Each row has a name. Each piece below is followed by the name of the row it came from, unless a question asks for something else. Each question is about the rows just above it.

Columns, left to right: Y W Q Z S K
[104,120,107,164,142,112]  zub
[161,108,173,112,120,98]  lif
[110,133,54,96,192,150]  luzi
[146,120,92,113,209,153]  lova
[107,161,118,87,91,146]  tafe
[183,132,123,124,150,142]  Paruv
[42,155,193,82,131,146]  Mazi
[163,112,161,120,108,99]  Salib
[173,120,161,108,112,99]  Kime
[72,118,142,158,104,160]  lam
[214,20,102,164,175,164]  kif
[155,109,168,88,116,113]  gute
q: [120,161,108,112,99] -> Kime
Is [112,161] printed in one of the named rows, side by side and in this order? -> yes
Which row holds these entries in another order? [99,112,108,161,120,173] -> Kime

Columns, left to right: U C B X
[124,248,188,25] : Kime
[145,12,68,234] : Paruv
[225,246,175,72] : kif
[145,12,25,188] : lif
Which row holds [188,25]? -> Kime
Does one of the named rows hold [188,25,12,145] side by side, in this order? -> no

Columns, left to right: J D E T L
[87,99,95,215,83] -> Kime
[83,205,77,176,92] -> lam
[144,220,97,35,210] -> luzi
[210,34,220,144,97] -> gute
[117,128,96,171,65] -> Mazi
[58,168,130,77,105] -> kif
[135,18,137,48,151] -> tafe
[18,217,150,197,145] -> Salib
[56,174,76,61,110] -> lova
[128,168,18,217] is in which column, read top down? -> D
Does one of the named rows hold [144,219] side by side, in this order? -> no
Does one of the named rows hold [220,144,97] side by side, in this order? -> yes
[97,144,220,34,210] is which row reordered? -> gute

Columns, left to right: H A V F
[122,31,157,125] = gute
[201,109,127,149] = lam
[158,109,110,101] = Salib
[158,109,117,122] = zub
[122,158,125,31] = Paruv
[158,109,155,154] = Kime
[157,127,110,117,125] is in which column, read top down? -> V
Which column holds [149,101] top down? -> F
Which row holds these entries in another order? [31,125,158,122] -> Paruv
[31,109,109] is in which column, read top down? -> A

Columns, left to right: P N G M
[150,70,150,150] -> lif
[187,167,171,158] -> Kime
[115,89,123,161] -> lova
[142,86,134,115] -> gute
[69,119,87,115] -> Paruv
[80,127,83,88] -> kif
[151,9,159,136] -> Mazi
[136,220,143,141] -> tafe
[150,70,165,150] -> lam
[136,220,143,126] -> zub
[150,70,150,165] is which row reordered? -> lam
[70,167,89,86,119,127] is in which column, read top down? -> N
Which column holds [220,70,220] top down? -> N
Does one of the named rows hold [150,150] side by side, in this order? -> yes
Which column holds [136,141] top down? -> M
q: [9,159,136] -> Mazi

Columns, left to right: ronu vola turus Miluv das
[114,134,107,162,187] -> Salib
[84,128,159,100,117] -> lam
[103,107,123,106,15] -> zub
[142,106,53,46,143] -> Paruv
Does one of the named rows hold [100,159] side by side, in this order? -> no
[128,107,106] is in which column, read top down? -> vola

Columns, left to right: goz dof Dok Fafu
[132,188,100,92] : lam
[91,132,188,100] : Kime
[94,135,180,114] : lif
Which column holds this, read top down? [91,94] -> goz
q: [91,132,188,100] -> Kime
Put [100,188,132,91] back in order: which row is it? -> Kime
Put [92,132,188,100] back in order: which row is it? -> lam
The row with [188,100,92] is -> lam

Columns, left to right: bar bedi mirig Kono
[147,128,222,116] -> lif
[147,127,116,222] -> Paruv
[94,170,175,73] -> zub
[147,170,175,73] -> gute
[73,73] is in which column, read top down? -> Kono
q: [222,116] -> lif
Which row holds [94,170,175,73]? -> zub
[116,222] is in which row? -> Paruv
Which row holds these entries in another order? [116,147,127,222] -> Paruv
[222,116,147,128] is which row reordered? -> lif
Among the named rows, does one hold [73,175] next to each other, in this order? -> no

Columns, left to right: Gifes laben nus gazul rabit Ver Gem loz
[31,191,48,40,34,204,70,162]  gute
[119,29,94,81,147,129,202,207]  tafe
[224,60,195,51,160,134,78,227]  lova
[119,133,100,73,104,170,207,169]  lif
[48,40,204,191,30,162,34,70]  lam
Which column holds this, read top down? [78,207,34] -> Gem
Where do [191,30,162,34,70] appear? -> lam
Which column holds [202,78,207,34] top down? -> Gem
Put [31,34,40,48,70,162,191,204] back in order: which row is it? -> gute

Columns, left to right: kuru Sekip toli duvek novo
[151,115,50,141,78] -> Kime
[128,137,140,141,124] -> lam
[154,144,188,55,31] -> Paruv
[93,117,62,131,100] -> luzi
[80,30,150,94,199] -> lova
[152,144,130,110,143] -> lif
[121,160,115,40,93] -> zub
[68,109,107,137,132] -> kif
[55,30,188,144,154] -> Salib
[63,125,101,59,164] -> Mazi
[141,140,129,137,124] -> tafe
[161,93,121,40,115] -> gute
Which column holds [160,109] top down? -> Sekip
Does one of the named rows hold [109,107,137] side by side, in this order? -> yes
Put [40,115,161,93,121] back in order: which row is it? -> gute
[140,129,137,124,141] is which row reordered? -> tafe
Which column holds [144,160,109] top down? -> Sekip
[31,55,144,154,188] is which row reordered? -> Paruv

Columns, left to right: Vosol mot sete gimer
[49,162,117,103] -> Paruv
[191,70,121,141] -> luzi
[133,161,190,139] -> lam
[190,161,139,132] -> lova
[139,132,142,101] -> zub
[49,117,162,146] -> gute
Put [161,190,139,133] back in order: which row is it? -> lam
q: [49,117,162] -> gute

